In the rows, zero is written as 128.
The same turns and mirrors carry the whole set onto itself, and each row onto the other rows of its family. Which rows share a family with each named row? Give them in list order.
These 28 rows form 7 families of 4 rows each.
Q427: [108 144 124 118 168 148 163 127 115 135 154  76 137 141 121 149 149 106
 158 146 144 134 112 116 117 156 138 119 107 149 120]
Q269: [103 173 100 109 163 150 146 152 114 121 145 111 118 110 101 111 134 121
 149 148 131 120 122 123 143 146 122  95  99 137 113]
Q236: [112 141 119 129 150 137 128 149 154 124 100 124  91 124 116  87 142 158
 105 125 111 127 150 117 130 111 142 115 126 150 105]
Q389: [156  95 151 137 126 134 159 117 170 147 124 127 134 149 140 158 125 115
 129 157 141 100 131 117 123 141 142 144 148 117 136]
Q41: [160 116 114 132 117 142 133 130 175 128 131 158 105 116 130 126 118 126
 127 156 132  88 151 134 153 129 121 123 148 110 127]
Q49: [145  96 155 134 112 137 156 127 162 142 114 122 128 146 138 143 106 133
 126 148 129  85 128 114 116 143 144 145 139 106 130]
Q920: [117 120 136 143 133 133 127 123 165 123 136  82  95 162 144 119 154 136
 114 121 120 131 147 115 103 118 144 140 136 153  90]
Q788: [112 152 133 110 118 119 165 173 124 105 115 139 122  93 122 133 104 144
 135 108 151 144 112 121 154 109 130 106 123 127 141]
Q416: [109 126 139 123  85 124 152 150 126  97 142  88 107 121 152 147 101 143
 143  92 149 130 118 122 125 115 130 134 128 121 127]
Q19: [141 170 120 141 131 107 140 129 146 146 154 161  96 111 143 142 166 103
 147 127 141 141 131 162 146 139 116 110 135 150 136]
Q604: [189  90  98 147 136 125 118 110 112 118 155 121 144 127 150 117 150 132
 156 143 129 134 132 130 131 105 127 136 124 147 125]
Q315: [115 178 133 134 107 108 137 151 124 138 125 152  87 106 134 106 125 142
 136 112 112 112 126 152 129 143 122 111 112 127 125]
Q818: [126 130 149 121 129 113 178 146 138 116 139 119 141 121 139 177 134 110
 144 116 174 166 105 118 142 113 136 124 139 142 144]
Q398: [156 121 127 127 132 135 148 141 169 136 113 171 120 114 116 124 117 127
 121 163 131  94 137 126 155 131 128 116 142 112 132]
Q481: [117  81 144 122 114 121 135 104 111  95 152  99 122 129 132 144 149 145
 156 105 127 112 125 127 111 149 141 162 143 153 130]
Q555: [113 126 127 110 120 113 127 141 115  76 137 162 116  92  96  99 141 155
 145 123 115 107 123 131 151 137 121 122 135 142 113]
Q368: [124 139 139 149 101 117 137 116 126 152 150 100  88 135 169 148 141 124
 150  99 129 118 133 153 102 151 133 143 125 140 139]
Q898: [121 154 166 137 140 101 172 136 120 168 115 133 126 128 139 151 143 125
 141 118 133 139 106 137 109 154 149 128 118 144 151]
Q791: [135 134 105 134 168 138 127 128 173 130 126 126  94 129 128 116 176 126
 114 134 134 148 157 124 143 107 138 118 144 169 112]
Q880: [132 119 115 118 135 113 128 120 132  80 163 167 121  95 106 126 172 124
 152 133 135 128 128 140 164 133 115 123 154 160 119]
Q154: [ 99 142 119 120 144 153 148 131 109 126 154  61 118 142 127 134 130 121
 157 134 130 114 120 117 108 156 134 124 101 140 111]
Q133: [180 108 126 144 151 105 142 126 113 119 141 145 172 133 129 118 152 126
 147 158 129 145 106 116 130 106 130 123 117 143 115]
Q367: [116 161  84 118 156 157 133 134 127 115 169 100 106 113 118 123 148 107
 158 145 137 123 135 132 148 143 112 101 113 145 109]
Q314: [169 103 123 136 142 116 135 138  93 121 115 136 160 120 124  94 124 158
 144 143 113 128 111 114 122 110 140 124 102 134 125]
Q421: [116 131 157 134 167 120 157 137 160 136 109 109 124 159 121 124 161 133
 107 136 127 149 126 103 108 120 156 127 130 159 102]
Q65: [134 133 102 124 105 130 139 138 145  99 161 118 100  99 151 156 130 117
 149 104 168 149 137 138 163 104 114 119 146 140 137]
Q552: [169 103 116 148 111 116 117 127 105 103 149 118 140 134 143  94 125 150
 149 139 108 114 120 121 118 107 122 135 108 126  98]
Q972: [115  91 164 114 145 109 162 117 107 108 129 125 153 124 110 147 155 141
 149 120 134 131 103 115 116 153 151 151 137 159 140]

The rest of the family of Q552: Q604, Q133, Q314
The rest of the family of Q236: Q920, Q791, Q421
The rest of the family of Q315: Q19, Q368, Q898
The rest of the family of Q41: Q389, Q49, Q398

The same turns and mirrors carry the whole set onto itself, and each row onto the other rows of its family. Which rows share a family with each named row? Give them in list order.
These 32 rows form 4 families of 8 rows each.
Q128: [125  94  99 155 117  85  98 141 131 115 139 130  93 153 131 122 135 156
 143 140 120 126 136 111 146 141]
Q638: [118 111 134 118 136 104 110 103 126  97 135 123 113 113 113 133 104 169
 113 112 137 152 131 128 164 125]
Q536: [142 122 145 119  93 151 127 136 147 122 114 122 161 172 115 155 121 127
 135  98 150 146 125 143 124 155]
Q526: [115 118 144 136 151 117 144 132 141 107 132 136 118 105 123 157 115 175
 106 121 162 109 138 100 145 101]
Q947: [144 144 142 124 106 154 146 155 169 135 136 122 140 103 131 119 157 116
 122 113 155 137  98 134 128 137]
Q923: [133 116 137 175 156 121 144 122 149 129 149 130  93 141 123 151 104 151
 128 151 157 108 145 106 117 123]
Q567: [124 115 125 157 142 101 102 114 148 118 161 114  90 145 118 124 104 154
 138 149 136 149 137 120 145 149]
Q35: [114  98 123 122 152 114 107 103 119 115 140 139 146 109  81 143 131 137
 134 113 137 152 126 131 159 119]
Q156: [105 123 105 160 155 110  95 116 141 124 169 116 128 130 106 146 140 138
 151 141 129 164 144 118 129 144]
Q163: [141 100 125 168 151 113 149 117 149 143 149 144 110 148 115 139 129 126
 116 132 154 100 126 119  95 102]
Q799: [111  86 137 136 163 125 131 141 143 130 138 134 145 111 107 146 156 149
 108 123 143 106 139  94 143  97]
Q98: [131 156 116 137 106 128 144 131 102 145 125 147 140 109 149 118 126 107
 167 128 136 120 133 144 121  91]
Q56: [154 124 127 131 107 153 114 116 134 125  91 123 159 172 139 133 140 128
 125 114 132 114 131 123 120 168]
Q753: [125 117 105 135 110 146 112 167 155 135 114 116 152 170 157 149 103 137
 166 126 119 152 132 122 130 107]
Q497: [110 136 116 106 100 126 143 142 119 136 107 155 142 115 136 111 104 102
 168 142 146 124 148 132 124 122]
Q854: [119 169 129 104 130 141 128 151 128 116 139 148 142 122 161 108 132 122
 138 130 135 149 127 122  89 143]
Q476: [139 102 128 160 142 115 137 105 126 137 153 172 102 133 133 139 123 150
 149 156 135  95 118 124 118 117]
Q192: [112 129 117 145 113 101 120 104 106  85 124 117 126 136 115 153 133 155
 105 104 126 123 139 134 158 143]
Q118: [110 128 132 142  92 141 149 148 124 133 111 128 133 107 147 127 139  92
 181 143 131 135 122 140 128 110]
Q62: [137 121 153 124 109 162 122 129 144  98 100 119 168 172 148 135 150 127
 142 128 127 134 104 129 108 140]
Q732: [115 112  92 151 143  90 101 137 156 132 171 110  99 148 139 138 129 126
 133 136 123 146 135 120 129 139]
Q541: [138 148 127 126 136 163 128 119 142 103  98 120 152 168 147 103 126 116
 117 119 127 120 128 119  98 148]
Q700: [101 126 114 124 110 152 122 146 160 125  94 125 157 156 137 100 111 116
 147 133 133  95 142 104 144 127]
Q55: [110 116 129 142 101 154 121 144 146 120  96 110 164 160 146 128 127 111
 172 148 113 122 116 123 151 108]
Q801: [131 104 116 174 166 117 139 114 142 133 137 115 120 141 113 156 150 130
 124 147 138 122 160 107  98 119]
Q193: [122 155 126 147 146 127 142 125 136  94 156 153 142 108 125 162 140 162
 113 139 147 100 106 112 152 122]
Q338: [135 124 120 145 114 149 155 128 147 159 122 125 126 110 164 119 121 110
 151 122 115 137 125 147 117  86]
Q624: [109 106 101 126 126 106 109  98 124 114 128 129 139 119 112 165 108 138
 108 107 129 159 130 143 154 137]
Q211: [122 121 110 121 113 136 110 160 141 141 113 128 158 166 156 133 120 122
 172 139 128  97 137 111 161 115]
Q300: [130 143 152 122 108 145 139 152 132 111 124 134 139 113 152 130 169 116
 152 127 144 150 103 132  93 143]
Q498: [137 169 128 138 110 145 122 150 132 122 132 136 148 110 150 106 169 139
 127 115 142 139 110 121 106 152]
Q455: [107 114 124 141 139 127 130 140 153 122 143 155 157 112 105 156 130 164
  97 115 161 115 110 103 144 107]

The rest of the family of Q638: Q526, Q923, Q567, Q118, Q62, Q55, Q300
The rest of the family of Q338: Q128, Q536, Q947, Q753, Q476, Q192, Q193

The same turns and mirrors carry the whole set onto itself, and each row onto the other rows of its family. Which rows share a family with each named row? Give them in list order.
These 32 rows form 4 families of 8 rows each.
Q31: [130 130 115  99 118 140 123 104 166]
Q711: [117 121 124 107 113 158 136 129 152]
Q323: [143 131 132 121 114 144 139  90 114]
Q253: [152 158 120 117  87 110 150 100 159]
Q210: [112 159 121 134 131 115 118 168 138]
Q918: [135 185 148 150 107 126 130  95 116]
Q764: [157 166 110 118  86 120 138 100 154]
Q30: [148 174 119 167 111 113 122 138 134]
Q47: [110 146 118 146 137 128 100 143 134]
Q342: [126 162 145 123 109 107  83 128 153]
Q301: [108 187 135 114  96 144 137 144 163]
Q549: [144 184 133 159  91 122 119 116 124]
Q217: [110 167 140 110 117 107  91 109 147]
Q944: [103 182 148 117  98 132 143 140 165]
Q155: [116 166 158 112 120 111  99 109 153]
Q816: [125 174 126 135  99 124 166 156 121]
Q267: [126 138 137 130 121 105 139 128  93]
Q37: [137 148 106 122 110 103 164 148 129]
Q646: [150 179 149 160  99 127 127 116 124]
Q763: [135 159 102 123 120 117 167 146 121]
Q428: [124 135 123 146 133 133 100 149 141]
Q289: [111 152 158  98 117 131 111 101 130]
Q378: [131 149 137 121 129 123 140 109  90]
Q698: [164 172 125 131  89 129 147 112 163]
Q798: [113 180 136 152  98 148 129 146 159]
Q959: [128 142 124 136 142 154 100 133 135]
Q912: [117 136 121 107 118 168 139 125 152]
Q365: [147 159 129  93 103 102 134  95 139]
Q694: [ 95 177 133 101  91 121 133 127 161]
Q444: [149 144  92 109 107 116 149 139 128]
Q426: [105 139 132 118 121 159 156 136 151]
Q71: [145 140 146 124 124 126 134 111  96]

The rest of the family of Q646: Q764, Q217, Q944, Q37, Q428, Q378, Q912
The rest of the family of Q918: Q342, Q267, Q698, Q959, Q694, Q444, Q426
The rest of the family of Q323: Q31, Q210, Q30, Q816, Q289, Q798, Q365
The rest of the family of Q711: Q253, Q47, Q301, Q549, Q155, Q763, Q71

The same turns and mirrors carry the whole set onto itself, and each row onto the other rows of its family. Which rows share a family with each named row? Give them in list order.
These 16 rows form 4 families of 4 rows each.
Q905: [149 149 100 136 127 131  71 169 130 106 136 118 121 124 126 105 111 123
 148 171 149 107 116 111 133 127 137 102  96 117 134 106 133 154 138]
Q60: [ 99 146 146 128 163 152 132 131 120 144 132 117 142 140 141 116 118 110
 130 148  73 122 127 140 119 130  83  95 130 133 112 135 136 105 155]
Q107: [104 157 136 137 168 153 138 140 117 143 145 117 140 130 141 131 125 124
 113 136  82 122 135 141 136 130  94  95 130 149 119 129 123 108 128]
Q863: [134 158  94 128 132 116  66 158 110  97 142 112 130 121 108  98  95 119
 163 155 149 109 112 121 152 137 138 123  97 122 131 102 124 146 133]
Q243: [ 91  66 117 117 117 118 103 141 118 138 128 140 164 138 113 127 107 119
 119 128 170 142  92 108  88 152 108 105 123 116 121  97 137 113 146]
Q331: [ 97 117 154 151 131 114 121 121 110 146 141 130 102 152 105 132 146 142
 152 130  86 112 130 113 102 127 132 167 129  78 128 120 142 142 150]
Q868: [ 88 144 147 126 168 153 134 132 119 159 154 122 151 160 150 108 128 119
 124 124  83 126 142 124 138 122  82  99 129 131 127 137 124 118 150]
Q652: [ 85  74 110 106 125 108 103 140 130 142 139 122 163 134 112 110 100 122
 106 128 172 146 106 115 125 158 104 112 127 138 132  97 137 125 160]
Q784: [106 119 136 142 144 130 120 112 112 134 154 111 102 163  95 144 159 141
 147 134  93 112 124 110 111 136 137 143 143  67 120 115 145 154 130]
Q124: [106 155 153 118 170 163 136 136 118 143 152 114 133 137 142 112 138 112
 116 135  88 125 128 139 125 139  78  89 122 125 121 146 135 117 131]
Q755: [ 90  71 126 121 119 129 103 144 123 130 134 120 165 131 115 137  95 128
 112 132 169 144 111 136  96 147 104 122 110 128 121  87 121 115 161]
Q355: [ 90  70 115 115 135 113 101 147 132 139 159 132 144 125 107 119 102 125
 109 121 174 149  97 128  94 159 114 105 123 121 118  98 130 117 162]
Q413: [ 97 111 131 151 140 117 113 126 104 144 148 117 101 155 113 151 148 133
 139 113  81 107 113 123 104 140 130 159 133  69 113 103 144 148 141]
Q42: [ 83 124 155 153 141 125 117 123 100 136 146 113  96 127 104 141 161 140
 165 136  91 104 118 118 104 143 119 146 134  73 124 122 138 155 145]
Q280: [123 148  95 130 137 130  72 156 118 104 146 123 108 114 102  99 111 119
 168 152 163 100 107 121 123 141 141 109  94 125 117  88 132 152 143]
Q443: [142 149  93 118 134 127  76 167 122 108 143 119 121 120 124 100 123 132
 151 141 149 107 108 119 149 141 161 104 100 107 130  96 116 147 137]

The rest of the family of Q280: Q868, Q652, Q42
The rest of the family of Q355: Q863, Q331, Q124

